In the data rows, the value 50 means zero.
Each pair is two rows. How far apart are they, by a hidden measure? 0 means very close, and 40 very far. Two or three weighted sums of its numbers give each row a place; it is the straight-line distance between the places.
54 60 50 30 58 56 46 66 59 45 35 55 43 56 54 53
69 61 61 39 39 49 41 54 48 56 51 53 61 55 48 53 -> 29
62 32 40 76 24 59 55 37 59 56 54 56 91 35 44 29
64 45 58 68 24 55 42 27 54 76 25 83 67 7 38 34 -> 16
65 38 42 65 50 42 39 52 54 60 40 22 48 58 53 52
50 48 58 41 65 50 35 67 53 50 43 32 46 54 61 70 -> 22
48 45 59 59 45 51 49 48 46 64 42 54 56 36 55 56
34 52 59 39 59 54 58 51 50 34 80 47 60 57 59 67 -> 11
50 56 54 41 45 53 57 43 56 35 68 63 61 46 46 48
61 47 60 55 37 52 42 45 52 55 49 56 70 34 48 51 -> 10
64 42 41 61 51 43 44 53 41 65 33 34 40 61 50 42
38 40 53 61 42 55 56 55 45 57 60 40 69 54 62 55 -> 3
29 48 63 58 55 52 52 50 36 64 49 44 46 47 54 65
49 48 16 45 58 51 58 57 64 29 40 48 26 67 42 23 -> 11
67 62 56 38 44 49 46 48 55 44 54 57 53 50 45 47
68 43 56 58 25 60 38 51 61 62 30 68 77 28 49 40 -> 16
59 52 37 41 46 50 55 49 62 29 67 50 57 59 46 42
30 42 26 78 44 43 80 22 36 52 62 53 36 55 35 19 -> 21
29 47 63 41 58 70 47 70 62 48 46 59 65 40 65 69
35 58 74 25 52 77 42 73 63 44 49 75 70 41 61 69 -> 28
31 44 66 46 51 66 50 69 55 52 49 57 73 42 65 67
53 55 46 31 64 56 45 72 61 37 45 42 43 66 59 53 -> 18
32 48 41 39 57 60 60 69 59 27 66 41 55 72 56 47
26 37 49 50 61 65 50 68 58 43 50 47 62 45 65 64 -> 24
51 53 62 56 57 44 35 50 39 70 31 42 35 42 57 68
58 56 66 33 43 60 31 68 61 50 32 61 56 39 54 63 -> 25
55 33 30 70 45 51 50 53 53 57 29 36 48 53 49 33
47 60 60 30 51 56 51 54 56 42 59 72 58 47 49 57 -> 22
53 40 56 58 38 62 43 52 57 63 34 65 68 28 51 49
71 48 31 57 50 39 40 57 50 54 35 27 39 71 45 36 -> 13
45 52 47 37 53 56 58 52 59 23 79 51 64 57 48 52
79 50 47 56 28 50 41 40 58 64 24 72 56 29 35 30 -> 16
50 46 43 46 47 65 43 65 66 50 29 63 55 42 53 42
50 66 93 32 56 47 33 51 45 63 58 58 60 32 58 92 -> 21
56 58 77 55 33 48 47 31 37 75 46 77 62 24 45 54
55 53 37 46 49 43 63 44 51 34 66 44 44 66 42 36 -> 13
56 51 53 56 44 45 48 33 45 56 43 61 45 33 40 47
64 55 45 40 47 50 39 65 60 50 27 56 46 55 47 41 -> 18
35 44 36 50 53 55 61 62 52 39 62 37 58 69 57 47
81 49 43 56 25 52 33 56 54 71 12 55 55 46 42 27 -> 33
50 41 31 64 43 47 67 36 48 42 68 47 62 57 44 30
53 44 40 61 43 47 58 40 52 41 67 42 61 55 50 40 -> 10
49 40 29 60 37 55 65 43 60 34 74 48 76 57 46 32
52 53 69 48 43 50 42 62 40 71 35 47 58 54 60 63 -> 22
61 55 51 40 48 49 47 53 53 42 49 55 51 53 46 48
41 56 52 39 46 60 56 48 56 40 60 69 60 42 48 47 -> 23
69 45 42 48 28 64 42 70 67 43 38 52 78 55 49 35
65 56 64 52 29 51 49 36 47 63 48 78 65 32 42 39 -> 12
35 47 60 46 49 65 51 57 56 51 47 68 65 36 55 57
41 44 29 59 51 46 67 55 47 41 61 35 43 75 49 34 -> 2
46 49 46 52 51 48 58 43 49 40 65 44 51 54 49 47
72 53 65 63 19 43 47 24 40 75 41 71 67 25 35 35 -> 26
35 65 42 27 59 56 65 62 54 29 61 58 41 70 52 48
57 48 37 55 43 49 60 39 54 31 76 45 65 55 44 41 -> 15
32 46 51 62 53 44 58 23 43 55 52 72 35 17 42 45
71 66 55 32 49 47 38 50 58 45 42 64 42 42 42 50 -> 21
41 24 22 88 54 39 62 33 34 61 43 23 29 59 46 32
86 54 49 71 18 35 50 25 33 77 44 49 61 54 35 26 -> 37
34 43 29 50 59 56 66 46 59 25 64 50 47 51 49 37
14 39 34 40 69 63 64 65 64 26 67 46 51 63 59 52 -> 14
61 48 36 60 50 41 51 43 46 55 40 45 32 56 40 34
53 47 60 52 38 63 42 62 54 65 32 61 75 41 60 50 -> 6
68 58 60 47 38 51 41 50 48 58 45 58 60 49 46 49
66 33 28 79 29 42 62 28 46 54 53 37 59 53 37 16 -> 18
39 48 37 52 62 46 59 36 51 44 48 60 24 41 42 38
32 45 55 46 72 51 44 67 43 57 36 35 30 56 64 69 -> 14
32 43 50 41 57 64 53 67 64 37 57 50 63 51 60 58
39 37 29 63 55 44 59 49 49 45 54 30 41 67 52 37 -> 4
56 49 61 45 44 66 32 66 63 61 23 65 66 34 57 52
38 66 57 22 59 57 55 62 55 35 56 70 43 58 51 57 -> 5
63 67 59 24 50 54 40 68 59 40 52 57 56 60 50 59
65 44 39 51 39 52 48 46 59 50 41 55 59 41 43 33 -> 18
62 53 46 56 32 51 59 35 52 47 59 63 63 44 40 31
43 40 57 72 36 49 53 25 40 72 39 68 56 12 44 42 -> 7
61 57 53 59 49 36 46 24 47 61 42 59 31 26 38 44
46 56 66 49 37 58 49 44 48 58 51 75 67 33 47 57 -> 16
51 56 52 57 54 35 57 20 40 51 58 58 30 32 36 44
31 57 46 23 67 61 59 73 62 18 75 40 55 79 62 62 -> 6
27 41 47 65 56 48 58 29 49 57 40 71 31 19 43 42
64 45 45 63 35 45 53 42 45 61 51 46 59 54 46 36 -> 20
49 35 50 66 37 60 46 55 52 68 32 55 69 35 53 44
54 50 49 54 50 41 50 47 44 49 55 38 47 60 49 52 -> 11
23 45 53 32 70 66 50 80 64 35 49 47 51 56 68 70
47 69 59 40 59 43 51 30 44 47 53 69 29 32 41 55 -> 21
85 50 51 58 38 43 32 55 48 71 21 34 48 61 45 41
32 33 33 68 46 58 59 55 48 52 46 46 55 55 54 36 -> 29
63 40 58 83 30 39 46 21 36 75 47 53 65 27 39 47
58 42 40 67 43 42 52 37 53 58 43 48 48 45 43 36 -> 12
57 47 34 50 49 50 55 56 55 39 55 42 53 70 47 35
44 55 60 31 51 59 55 56 61 30 67 68 69 46 50 54 -> 4
43 45 37 61 56 39 61 28 47 43 57 50 29 45 39 38
74 50 46 62 28 47 48 40 51 64 30 65 55 40 36 24 -> 20
42 53 61 45 41 59 52 52 54 49 58 66 70 41 54 55
53 55 61 45 51 46 48 52 46 54 56 44 55 58 52 59 -> 8
43 36 42 73 44 48 54 53 37 73 32 35 52 63 56 39
45 43 33 67 52 34 67 31 35 41 77 25 41 69 45 42 -> 10
50 54 73 48 43 54 39 47 42 69 36 69 59 26 52 62
52 45 51 67 45 42 42 45 31 78 26 49 41 40 50 51 -> 12
65 52 31 50 50 38 56 47 51 37 54 42 35 67 39 32
78 51 36 51 40 47 36 54 56 55 26 49 43 54 42 30 -> 20
61 66 66 40 55 34 44 30 40 58 49 59 28 34 41 64
47 46 60 65 58 37 41 43 34 71 39 31 35 47 56 64 -> 6
52 57 54 48 45 51 52 50 48 50 55 53 58 52 50 53
49 64 65 29 68 51 46 41 55 37 66 62 36 35 46 71 -> 15
30 65 57 19 68 62 58 66 65 18 80 61 58 58 58 69
50 43 61 69 55 41 36 50 31 84 25 37 38 43 59 66 -> 25
59 57 62 51 31 57 53 43 46 63 52 69 70 45 47 42
50 47 45 55 56 39 50 50 43 55 46 38 36 60 50 50 -> 20
61 63 40 36 59 42 50 53 53 37 53 43 28 72 43 43
45 51 38 40 56 51 60 56 56 31 64 44 44 69 48 47 -> 14
32 54 39 39 63 54 64 57 52 32 63 47 37 69 53 49
35 48 51 52 51 57 63 44 57 42 64 63 62 39 49 52 -> 19
57 53 59 53 58 39 40 35 45 55 47 49 31 35 47 64
46 44 48 61 68 39 49 55 37 60 44 17 25 66 59 65 -> 18
61 66 64 30 52 48 46 55 49 45 57 54 54 55 53 61
56 43 48 58 55 43 41 55 41 65 31 34 33 56 52 58 -> 26
74 48 80 63 41 44 18 53 37 93 15 41 59 29 56 71
46 53 77 47 55 49 32 60 36 72 39 41 46 45 63 83 -> 8
53 54 31 47 53 46 61 34 61 24 69 51 43 49 35 31
16 50 40 39 69 56 69 54 56 29 68 50 38 61 52 54 -> 16
58 45 65 62 49 43 29 54 38 81 23 40 46 42 57 67
65 57 50 49 40 45 53 38 54 40 64 61 60 46 39 42 -> 15
52 53 46 40 55 55 48 63 60 38 52 48 51 62 52 49
40 47 54 41 58 61 47 65 60 41 47 53 58 45 59 57 -> 11
52 52 47 47 47 52 57 47 56 36 70 52 66 53 49 46
32 49 73 41 55 67 40 64 55 54 48 61 71 28 64 76 -> 4
49 56 43 34 61 58 49 69 63 33 50 46 47 64 53 50
51 49 59 53 44 57 44 52 53 57 48 58 67 35 54 56 -> 7
65 60 57 51 32 51 51 43 48 61 43 69 60 45 42 38
33 34 42 62 64 50 45 62 44 64 30 30 34 54 62 55 -> 14
52 47 67 41 57 54 29 68 54 56 38 44 58 43 65 74
65 49 60 64 32 47 46 40 41 71 44 54 67 45 46 46 -> 6
59 62 61 51 29 50 55 37 40 64 54 72 62 44 42 43
39 53 40 40 56 47 64 45 53 26 80 44 53 62 49 50 -> 17
72 51 50 49 54 48 29 61 49 59 31 29 39 52 53 57
32 38 43 60 49 59 62 50 55 45 57 53 61 45 51 44 -> 18
50 50 52 42 48 56 55 61 54 47 52 50 59 59 54 53
58 50 48 44 44 59 36 73 58 58 26 46 52 58 56 44 -> 36
57 39 41 66 44 52 44 53 51 69 18 51 46 41 51 32
49 56 73 42 67 49 31 60 47 62 38 46 40 39 60 79 -> 11
37 43 54 54 49 63 51 61 57 53 46 59 70 38 58 54
55 37 13 62 53 46 59 55 58 38 45 30 40 68 46 25 -> 6
31 43 56 57 52 54 51 34 53 56 45 75 47 12 49 55
41 62 62 29 55 56 52 61 51 40 62 56 52 58 56 64 -> 16
71 50 61 53 42 51 33 60 50 73 20 49 57 44 53 51
62 42 37 50 49 55 35 72 62 48 24 34 48 58 56 50 -> 11
72 54 45 44 52 46 38 63 50 50 39 28 47 70 52 50
34 48 54 45 56 58 59 57 55 34 78 41 69 59 58 61 -> 14
42 56 39 30 59 55 53 67 60 29 54 49 43 68 55 46
49 46 40 53 51 49 57 49 49 43 56 45 46 62 48 43 -> 23
33 42 47 53 71 49 47 57 41 59 35 36 25 55 60 62
45 55 42 41 54 51 59 56 53 33 66 44 51 69 49 47 -> 13
59 44 55 65 44 45 42 50 37 75 31 35 47 53 54 49
59 52 47 41 43 54 49 61 54 42 59 48 66 65 54 50 -> 5
38 38 34 62 70 37 57 43 39 48 52 24 19 62 52 51
48 38 37 73 59 33 54 30 33 83 47 28 25 59 48 43 -> 16
56 66 66 27 53 51 45 62 53 44 54 54 51 61 53 63
69 44 25 65 33 47 45 52 53 62 20 46 40 61 42 17 -> 8
41 58 56 28 58 56 55 62 57 31 69 51 58 62 56 62
39 58 43 39 63 46 61 36 55 31 67 56 33 40 42 48 -> 28
29 37 27 53 55 57 68 55 58 36 53 52 44 58 49 32
44 37 42 64 39 54 62 37 50 49 61 55 65 44 47 38 -> 10
29 55 48 26 75 58 50 70 60 35 45 56 29 53 54 65
35 42 38 42 63 61 52 77 63 37 46 38 48 69 63 52 -> 8
48 61 62 31 60 55 40 57 57 43 46 64 43 39 49 63
54 47 48 60 33 50 58 31 52 46 66 57 68 40 42 40 -> 12
45 52 89 48 48 54 27 65 39 81 30 56 61 30 62 81
60 60 64 42 43 54 43 51 55 54 44 69 59 36 48 55 -> 22
19 37 35 50 60 62 65 63 57 33 57 52 51 56 61 46
67 44 39 76 41 32 49 39 27 76 34 25 30 64 45 40 -> 24
41 41 44 58 45 58 62 44 56 37 67 55 69 43 50 39
27 40 55 46 53 63 54 63 54 48 53 54 63 45 64 60 -> 9
52 53 69 44 59 49 33 65 41 64 38 35 46 52 61 76
69 51 63 64 37 41 33 50 36 83 25 41 47 47 53 57 -> 15
47 54 61 47 54 51 44 56 47 58 43 52 49 49 53 57
60 62 53 44 46 43 49 38 48 42 74 46 59 55 44 56 -> 1
40 54 32 29 67 59 55 70 69 18 59 47 41 70 49 46
29 51 38 33 74 55 58 53 66 18 63 56 28 47 48 53 -> 12
48 45 50 58 48 49 53 50 40 61 49 37 49 60 54 55
43 58 62 36 62 50 46 60 47 45 60 44 49 59 59 70 -> 15
41 46 13 55 50 48 76 40 58 20 71 47 42 73 44 15
38 63 69 29 51 61 46 59 53 51 49 75 55 38 55 65 -> 20
54 66 59 44 54 40 55 37 34 47 69 44 37 62 55 61
54 53 49 56 40 45 57 44 40 63 46 54 51 55 46 38 -> 10
38 46 51 51 44 60 54 55 49 55 46 61 58 45 55 50
33 44 58 53 43 66 55 60 51 55 47 63 67 43 58 51 -> 1
41 48 47 59 45 49 68 32 48 41 73 56 60 44 43 42
52 52 44 47 49 50 54 53 57 41 54 50 51 53 48 47 -> 12
35 46 54 47 55 53 57 53 53 39 69 47 62 50 54 61
47 48 62 69 33 47 53 37 34 78 38 63 57 36 50 48 -> 9
45 49 12 44 61 49 62 58 57 32 42 41 18 78 44 19
56 60 49 37 52 49 51 56 57 37 57 50 50 61 49 51 -> 32
31 43 50 46 51 65 56 65 61 40 57 57 64 51 58 55
47 53 70 34 64 53 30 70 52 58 27 46 39 45 60 78 -> 13
46 49 46 54 50 47 57 45 48 46 61 47 49 56 48 45
51 45 40 55 47 51 52 60 50 51 47 39 51 65 51 43 -> 6
52 51 45 52 46 53 53 43 58 45 52 64 51 40 45 41
74 54 61 56 41 43 33 49 44 73 27 44 47 46 49 52 -> 20
33 47 47 60 53 48 61 33 46 51 54 64 40 30 43 45
42 44 49 50 51 54 53 62 49 53 46 46 56 55 57 51 -> 14
47 41 44 51 53 55 46 59 57 49 40 50 50 49 53 48
51 27 0 79 48 41 74 37 56 30 63 21 40 73 38 10 -> 26
42 37 33 61 49 48 67 42 56 32 74 41 59 56 46 39
58 35 26 67 48 39 62 33 51 35 70 31 45 59 41 31 -> 7
52 65 61 36 35 58 55 51 53 49 50 79 64 47 45 43
69 57 48 39 39 62 38 57 63 54 25 71 56 39 44 37 -> 11
57 55 48 46 55 48 46 51 49 48 46 48 36 57 49 49
51 55 59 50 54 42 43 34 50 51 53 61 42 30 44 57 -> 5
54 40 28 58 60 41 47 62 48 53 34 20 32 74 54 45
37 41 61 54 43 61 49 61 52 61 41 59 72 41 60 55 -> 14
41 41 46 62 41 51 65 48 42 55 62 40 65 64 54 47
26 37 40 57 59 60 61 58 55 42 51 45 55 52 55 50 -> 16
52 48 54 54 59 39 44 34 50 49 51 43 34 35 45 56
84 60 51 39 38 53 33 60 63 51 38 49 64 56 45 46 -> 16
57 36 39 60 58 49 39 60 54 57 29 26 47 55 55 52
80 57 32 40 56 41 42 57 59 36 47 26 34 74 43 42 -> 15
53 50 58 58 48 45 44 29 42 64 41 63 38 25 45 51
42 46 65 45 44 68 46 64 58 51 49 60 79 42 61 60 -> 9
36 50 52 40 58 59 52 66 53 44 58 42 54 60 60 61
58 55 44 35 60 52 37 65 65 42 37 49 38 56 50 50 -> 16
35 53 65 36 51 67 50 65 59 45 54 62 69 43 63 64
45 50 39 52 58 41 54 35 53 47 48 55 28 41 39 37 -> 7
46 60 59 39 53 49 56 42 51 34 76 54 55 53 47 52
70 61 62 47 36 46 47 41 45 54 57 58 61 48 42 50 -> 20
